Rows are one point carried round by a steady rotation, each followed by how many steps it has turned.
The counts run from 0 to 260.
[ 20 -27 -34 -24 -33 -23 -15   7 -25  24 -15   9  -4   4  28  -8 -20  -4
 -11 -17 -16 -12  20  -9 -40  25  -4   2 -38  -3  39   2 -23  19 -14  12
  45 -26   4  38  -3 -15  14   6  26  16   5  37  14   2 -15  -6  -8 -15
  -1 -25  29   2  21  23   2  -9  20 -27  22   1 -16   3   7  38  17  28
  16 -31 -10  -7 -14 -12 -17  12  -6 -29 -12  16] : 239
[ -1 -31   1 -11  -7   4   2  36 -20  32 -28  -9  23  29  29  -5   3 -12
 -27 -19 -18  -8  23 -14 -15  22  -4 -25 -56 -15  45  10   4  25  -7   9
  26  -3   0  64 -25 -17  12  16   8   1  17  23  11  -7 -21   7 -34 -16
  -7 -27   6  -4   0  -3   0 -10  22 -19  24  -1   1   6  41  10  17   3
  13 -13  21 -18 -16 -19 -21  15 -14 -37  -9   7] : 236
[ -9 -42 -51  23 -27  11  -6  26 -10   5 -18  22  10 -12  18  -5   1  13
 -19 -28  18 -28  19 -23 -38  -6 -12 -18 -40 -33  28  15   8 -14 -46  24
   3 -35   5   3   4 -47  27  26  -6 -11  11  18  10  -1 -14  -8  -3 -19
 -15   8  17  -2 -11  13  21 -42  27 -23  24   0   1  -6  11  21   4  28
 -23 -16  -8 -14  16   4 -12   7 -15 -16 -17   6] : 109
[ 16 -30 -18 -13 -27  -8 -32 -25 -19  35 -33   7 -23   9  30  15   5   9
  -6 -25 -33  -1   3  17 -32  10 -15 -27 -55  10  23  -5 -19  18 -25  15
   2 -36   5  45  15 -21  -8 -12  -2  10   2  46   1 -12   0 -11  -2 -17
 -12 -25  37  -9  23  19 -13   1  35  -5  23 -19  -3  -5  20  17  25  13
 -12 -10 -14 -14  -6 -24  -7  23  -5  28  13  13] : 144
[ 35 -44 -32 -13 -28   0 -29   2 -19  33 -19  11 -14  10  18  14  -8  16
 -15 -25 -24  18   0   5 -21  17  -1 -31 -61  -4  20   7  -7  13 -31  11
  19 -20   4  34   5 -29  -8  13   7  15  18  19  22 -16   8   5  -1 -32
 -23 -30  33 -19  11   6  -8 -13  37   2  17 -16 -17  27  10  30  24  24
  -3 -16  -9   1  -5   3   3   5  -4   4   7   1] : 252
[  4 -41 -47  33  -8  15 -26  40  -1  11 -31  11  -4  11  21  -6  -3  19
  -4  -8 -13 -18   0   7 -15 -14 -29 -14 -62 -24  41  21  17 -23 -13  12
  -1 -16  -8  18  10 -41 -17  13 -10   1  29  12  17  -5  -4  -2  -3   1
  -9  -6  17 -15   1  10  19 -47  51  19  30  19 -15   8  10  23  25   7
  -8  15  -4 -17  11   9  13   7  -8   5  13  13] : 99
[  3 -42 -27  18 -13  27 -24   9 -12  15 -35  16 -38   8  -5   3  -6  29
  13 -20  15 -54  12  11 -30 -16 -18 -17 -49 -12  28   6 -14 -23 -22  -6
  13 -27   3  17   4 -45   4  -5 -10 -10 -22  20  27   4 -25  -9   5  -5
 -18  18  10   1 -11  -4   6 -35  41   7  41   0 -21  -1  31  36  -6  11
 -17  -3  -2 -10  -2  28  12  15  -3  -4   0  25] : 204
[-39 -34 -39  -3 -16 -25 -22 -17 -21  39 -22  17   5 -22  13  -9   7  11
 -10 -28   4 -14  35   2 -30  30  -8  -6 -18 -49  33  19 -21  -4 -35   7
  14 -21   0  14   9 -30  25  17 -27  13   2  31  -3 -24 -15  20  -8 -27
 -36 -19   5 -18   0   3  13 -28  10 -14   2  -2 -28  -7   4   3  -7  10
  -4  -1  -8  -2  25  17  -2  12  -2   4  34   7] : 167
[ 40 -40 -17   3   8 -27 -33   3 -38  34 -39  12  13  19   5 -10  -3  24
  11 -35 -13 -19  14   4 -15  11  15 -32 -43   5  34  17 -22 -12 -10 -20
  35 -23  16  48   1 -33  -3  19   3  24  -2  13  24  -9   7   5  -3 -12
 -16 -11   6   4   5  -2  13 -13  28  24  15   2 -40   3  18  43  -9   6
   3   7  -2  -3  -3  21  13   2   3   2   8  -4] : 255
[  5 -35 -30 -20  -5  -5  -8   6 -29  18 -18  20 -11  -5  16   0  -6   2
 -28 -36  14 -18  26   1 -48  27   0  14  -6  -4  49   1 -24   5 -21  16
  24 -32  18  25 -13 -31  13  17  40   8 -22  28  17 -14 -27  -6 -15 -16
  -1 -15  14   3  24  12  22  -5  12 -40  12   5   5 -21  21  51  15  19
 -18 -16 -10 -11  12 -13 -36  18 -16 -14  -5  11] : 124
[-14 -26 -38  19 -21  -4 -20  19 -19  36 -31  22  10 -12  31 -20  -1 -12
  -7 -29   8 -38  13  -1 -51  23   4  -6 -33 -23  30  13 -15  -6 -26  23
   9 -59  15  20  17 -33  32  28  -9  -5  21  21 -12 -16  -3  -2  -7 -21
 -19  16  20  12   1  13  17 -22   4 -20  28  -4  17   4  15  -4  -2  18
 -25 -13 -19  -6  12 -11 -11  14  10  -3   7  20] : 1
[  7 -30  -5 -11  11 -19 -11  -8 -19  27 -36   3   2   0  15  -7 -15   6
  -3 -28 -13 -13  17  12 -25  25  -9  -1 -29  13  39   7 -26  17 -24   7
  30 -35  -5  58  -8  -6  -6   6  32  47   4  45  20  15 -12 -26  -5 -12
  11 -15   7  -4  24  24  11  -1  30 -14  22   6   9 -23  26  56  -6  -6
   7  -8  -4 -17 -11 -19 -20  16 -25 -14  -4   7] : 133
[ 25 -40 -15  -7  -5   8 -26  19 -16  35 -34   0  -8  33   8  -8  -4   3
   0  -9 -28   5   6  21  -8  27   2 -13 -62   9  27  13  -3  17 -19  16
  14 -21   1  49   4 -15 -22  11   4  32  29  27  27  -4  -8 -10   3 -28
 -16 -35  14  -8   0  17  -8   0  43   0  44  -3   6  32  31  19  27  22
   2  -6  -8 -10 -20 -28  -9  12   3  -2  16  15] : 250
[  2 -41 -16 -16   5  25  -6  26 -18  34 -41   7 -13   7   4  -5  16  -3
 -19 -30  -5 -23  23  11 -34  14 -19 -11 -31  -4  28   7 -15  -3  11   8
  22  -5  11  54   2 -17   1  28  22   5   4   9  36 -20 -22 -10 -29 -17
 -12  -4  -6 -26  18 -23  16  -7  30 -27  26  13  18   4  44  28  19 -11
  11   8  13 -10   2 -19 -21  18 -22 -20  16  -1] : 127
[-34 -39 -52   2 -16 -14 -30 -10 -16  32 -19  15  -5 -13  16  -8  16   5
 -12 -22  -6  -6  29  -3 -38  22 -25  -1 -30 -54  36  22 -15  -6 -30  22
   8 -11   2   2  18 -34  12  22 -30   5   6  31  -4 -29  -5  14  -2 -22
 -31 -24  14 -28  12  10  16 -26  16 -16   4   0 -25   6  -2 -10   4  11
   6   3  -9  -8  21  10   0  10  -3  13  37   9] : 166
[-20 -34 -38  13 -20  -8 -22  25 -15  34 -25   0  -9  10  37  -4   2 -35
 -15 -16  -5 -16  15   0 -40  26 -10  12 -40 -32  41  17 -11  24 -23  29
  18 -39  12   9  13 -33  26  17   1  -2  19  26 -16 -12 -21   6   2 -22
  -4   1  28  -6   5  22  12 -16   1 -29  24 -10  -2  25  15 -29  -8  26
   0 -14  -9   1  -6   2 -12  25  -9  -6  15  20] : 173
[-31 -38 -45   8 -14 -15 -35  -1 -10  29 -26  10  -7  -7  30 -11  20  -7
 -18 -13 -14  -2  27  14 -35  19 -33   4 -41 -40  41  27  -7   2 -20  26
   3 -11   1  -4  19 -32   2  17 -25  12  21  35  -6 -24  -7   6  -1 -15
 -21 -23  14 -33   9  21  19 -23  27 -14   6   2 -20  12  -3 -15  12  20
  14  12  -8 -14  18   0   0   8  -5  21  38   9] : 165
[ 11 -23 -33  11 -29 -14 -40  -2  -3  34 -32  13 -13  24  30 -15  11   6
   6  -3 -35 -16   8  17 -32  24 -14 -15 -56  -3  36  19 -10  -3 -23  15
  -9 -38  -1  42  15 -24 -24   9 -14  11  14  40   4  -8   6  -7 -16  -6
 -24 -19  38   6   0  21   3 -16  31  12  17  -1  -1  21   4  16  20   6
   0   3 -16 -16  -4 -10  18  -5  27  28  21   6] : 259
[  7 -40 -13 -18  15  19 -14  20 -18  30 -39  14 -14   1  -6  -8   6   4
 -11 -37  11 -27  21  16 -35  22  -6   4 -18   2  33  -1 -25  -7  10   8
  32 -15  17  47  -4 -18   2  27  30  20  -8  11  36 -17 -21 -10 -22 -15
  -5  -7 -13 -17  19 -12  16  -5  30 -33  29  11  16  -8  42  40  19   2
   3   6   3  -5  10 -23 -29  19 -17 -21  16  10] : 126
[-22 -49  -5  17  21 -14 -18  -1 -32  14 -36  15  -4  17  17 -14   6  21
  -3 -29  27 -37  28   9 -13   5 -22  -4 -38  -7  50  11  -4   0 -31  -4
  12 -21  12  11  -8 -44  10 -23 -16  18 -28  49  -1   5 -28 -11  19  -2
  -5 -13 -10   7 -12  30  17 -17  38  -6  14  -8 -34 -27  27   7  -4  22
   2   4   0 -24   6  -5 -14  21 -10   0 -10  25] : 46
[ 43 -36 -25 -11  -9 -27 -26  -3 -38  37 -27  19   1   5   8   1  -5  32
   2 -39  -5  -7  14  -3 -22  12  17 -38 -50  -7  26  11 -25  -8 -21 -16
  36 -22  12  40  -1 -35  -2  12   9  15  -1  14  25  -9  11   8  -3 -27
 -18 -16  19  -3   5   3   9 -20  27  15  18  -4 -40   7  10  50   0  16
   0 -11  -5   5  -1  28  11   3   1   2   3  -7] : 254
[  3 -37 -28  11  -9 -23 -36 -24 -26  21 -40  23  -8  25  33 -12  22   9
  -1 -27  -5 -18  32   5 -32  11 -10 -21 -43  -6  44  21 -14   6 -33   0
  -1 -35  15  18   8 -45  -3 -11 -22  -1 -24  60   0  -7  -8 -16   4   5
 -20 -21  30  18  -4  29  13 -10  20  -6   0  -5 -28  -2  -6   9  -7  11
   2   8 -12 -24   8  -3   8  -4  11  29   6  -2] : 152
[-29 -40 -20   7   5   8 -14  17  -2  35 -37 -11 -10   9  -3 -16 -20 -18
   9   1  -5 -30  14  22 -23  36  -5  24 -32 -25  30  19 -23  15 -31  21
  24 -38  -5  28  -1 -21   7  31   5  35  19  26  29   6 -33  -2   6 -26
 -15   6   7 -25  -7   4   8 -14  18  -6  40  10  21  22  46  15 -22 -12
 -11  -5   3  -6 -18   7   3  14 -16 -29  27  22] : 184
[  2 -39 -22  15  -4 -19 -31 -15 -25  23 -46  13  -7  30  29  -3  26   2
 -11 -25 -17 -17  30   3 -26   8 -19 -31 -52  -5  47  24  -4  14 -31  -1
  -7 -23  20  29  -3 -46 -14  -5 -16  -4 -15  52  -3  -8  -4 -10  -4   0
  -9 -29  31   8  -2  22   7 -11  25   3 -10  -4 -23   3   2   8  -6  10
   9   9   1 -22  -1   3  12  -7   0  30  -1 -14] : 151
[  5 -32 -34  11 -12  -9 -27  -2  -6  22 -26  11 -17   8  -8 -14 -15  37
  23   3  -8 -38  12  21 -25  21  -2   5 -42 -14  37  15 -17 -17 -33   2
  14 -27 -19  29   8 -25  -7   9 -16  22   9  28  40   3 -11   1   5  -9
 -37  -7  18  -1 -17   7  11 -22  41  22  43  12 -13   5  21  45  -1  -3
 -17  -1  -9 -11  -2  19  26   0  21  -5  18  25] : 89
[-19 -15 -38  19  -2 -22 -19  11 -17  23 -18  11  11 -27  11 -14 -20  32
  -6 -27   5 -43   8   6 -15  18  -4  -7 -18 -26  50   7  -3 -24 -40   3
   6 -35  -3  36  -3 -33   4   8  -6  11  -7  16 -12   4  -4   3 -27  -3
 -16 -10  14  15   0   6  31 -35  26  21   9   1 -21 -40  20  51  13   2
 -36   9 -15 -13  26   7  -2  12  12   2   8  24] : 103
[-21 -38 -37   3 -27 -10 -21  10 -19  35 -25  12  -6  -4  27   0  -6 -16
  -7 -14   5 -17  18  -3 -45  23   0  16 -34 -35  35  14 -24  14 -22  19
  31 -36  10  -2  19 -27  33  19   0   6  15  23  -3  -6 -20   5  11 -28
  -9   1  21 -15   7  19   9 -22   7 -30  30  -1 -10  26  11 -11 -16  32
   0 -23 -13  -2  -2  13  -8  23 -14 -11  11  26] : 174
[-13 -34  -9  19  14  16 -16  18 -14   7 -45   1 -11  16  12   2  -5  43
   2  -6  -2 -37   9  13  -5 -19 -27 -19 -57 -14  41   4   6  -9 -20  -4
   2  -8 -16  34  -5 -36  -4  -3 -22  -6   4  23  11   6 -20   2   2   3
 -12  -5  -3 -11  -8  -9   0 -40  53  26  34  12 -17 -17  43  32   4  -8
 -20   9   9 -25  -2  11   5  25 -18  -2   8  21] : 206
[ -5 -31 -11  -3  10 -15 -21  17 -22  40 -34   0  -5  29  -1 -24 -14  -4
   6  -9  -4 -39  26  11 -18  44  12  12 -30  -9  56  12 -32   7  -5  -6
  35 -18   4  47 -21 -19   4  17   2  22 -14  27  23   0 -27  11 -24  -5
 -21 -19  12  11 -11  -6  11  -8   4   3  22  14 -20  20  35  27 -15  -5
  10  -6   6  -3 -17  17   0   5  23 -30   9  15] : 75
[  1 -31 -40 -15  -9  -3  -7  10 -23  10 -15   9  -5  -3  30   8  -4  -5
 -37 -30   3  -3  25 -13 -41  26  -7   9 -16 -13  54   5 -11  16 -32  22
  16 -28   8  28 -20 -37   5  26  27   0 -16  35   7  -3 -25   1 -19 -14
   0 -21  24  -3  21  18  19  -4  14 -37   6   3   6 -17  14  41  15  16
 -18 -20  -8 -15  10 -10 -36  15 -14 -10 -11  -5] : 123
[-15 -33  -7   0  19   6 -22 -12  -6  24 -42 -19 -24  11  21  14  -8   2
 -17 -12 -20   3   7  28 -12  17 -17  -5 -36  -4  42   0 -11  28 -44  16
  -7 -37  -3  55 -15 -36 -22   7  16  20  -6  37   0   6 -28  -6 -17  -9
  -1 -24  24 -20  18   4   0   0  30   7   2  -3  15 -17  40  38  -5 -24
 -23   6   8 -14 -12  -6  -7  14 -26  15  16   3] : 27
[-26 -29 -17   6   4   6 -20  23 -19  25 -27   8   1  -7   2 -15 -11  18
 -14 -27   7 -38  14  15 -13  19 -26   2 -31  -9  44 -12   3 -11 -11  11
  12  -5  -1  32  -5 -17  10 -13  -4  19  -4  23  -1 -13 -23  -6 -21  -5
  -9 -15 -14   4  12   4  16 -26  47  -6  27  -3 -15 -39  36  21  42  24
  -5   8  -4 -16  22 -30 -38  33  -2 -11   7  45] : 220
[-32 -33 -39   4 -46   7   5  22 -16  29 -16   8   6 -23  12  -1  -1   3
 -18 -32  -5 -36  18 -27 -33  -4 -26 -33 -46 -34  22   5  -7   0 -24  18
  23  -4   7  31  -7 -33  30   7  -2  -5   6  11 -10 -13 -11 -14 -38 -19
 -11 -12  20   2   7   8  10 -38  22 -20   9 -13 -14 -18  26  17  14  27
  20 -18   4  -4  10   8 -11  12 -23 -26 -14   6] : 224
[-46 -38  -3  21   7 -16 -10  17 -11  29 -36  -4  26  11  21 -22   8 -15
 -18 -17  -2 -31  22  -6  -4  16 -32 -14 -50 -25  44  18   6  18 -20   9
  11  -8   3  33 -18 -19  10  -6 -14  24  13  37 -18   4 -20  -5 -11  -2
  10 -23  -4   0  -7  23  19 -28  28   0   4  -1 -26 -19  32 -13  -6  15
  29  10  15 -14  -5 -11  -8  18 -25 -19  -4  22] : 55
[ 19 -25  -2 -13  -5 -17 -19   0 -26  34 -32   7   3  34   3 -23  -9   7
   9 -12 -12 -28  19   6 -27  39  14  -8 -42  14  39   9 -18  13 -18  -3
  27 -39  -3  61  -6  -9  -1   7  -1  30   0  46  32   8  -8 -11  -3 -14
 -19 -16  18  19 -15  12  -1   5  18  -1  40   2   3   9  30  28   4   4
  -5 -10   0 -17 -19 -14  -7   6  27 -20  -4  19] : 248
[-20 -30 -26   4   8 -14 -22  18 -10  37 -36 -17  -2   2  32  -1  -5 -11
 -23 -12 -15   3  14  10 -22  35  -7  12 -24 -41  62  16 -19  19 -10   7
  23 -11  12  36  -7 -34  -1  28   7   0   5   9 -11 -24 -29  31 -29  -9
 -12 -28  18 -27  24 -16  19 -18   8   2  -5  10 -21  11  26  12  -9 -13
  -5   5  13   0  -2  17  -1  21 -19  -1  39   3] : 179
[-23 -22 -44   0 -35  -1   0  16  -8  34 -25  15   4 -30  -2 -12  -3  -4
  -9 -33  -1 -52  22  -7 -60  15 -27  -7 -20 -24  29   1 -23 -15 -12  20
  23 -32   6  40   9 -21  25  28   8   2   6  12   3  -8  -9 -16 -34 -13
 -14  11  14   2  14  -2  27 -31  11 -28  23   4  15 -25  32  38  12   0
  -1  -9  -9  -9  18  -8 -20   9 -11 -19   7  10] : 117
[ 19 -30   9  -7  12   0 -23  -7 -24  29 -50   0  -4  43  36  -2  15  11
  -9 -17 -20  -6  19  23 -14   9 -10 -23 -57  15  44  13 -10  23 -15  -3
  -1 -25   2  63   1 -21 -16  -4  -5  10  -3  50  14   1  -8  -4  -1  -7
  -8 -19  12  -3  11  10  -5   0  39  -2  24  -1   0  -5  33  13  15  -8
  -8  10   4 -28 -16 -28  -7  19  -5  11  11   4] : 142
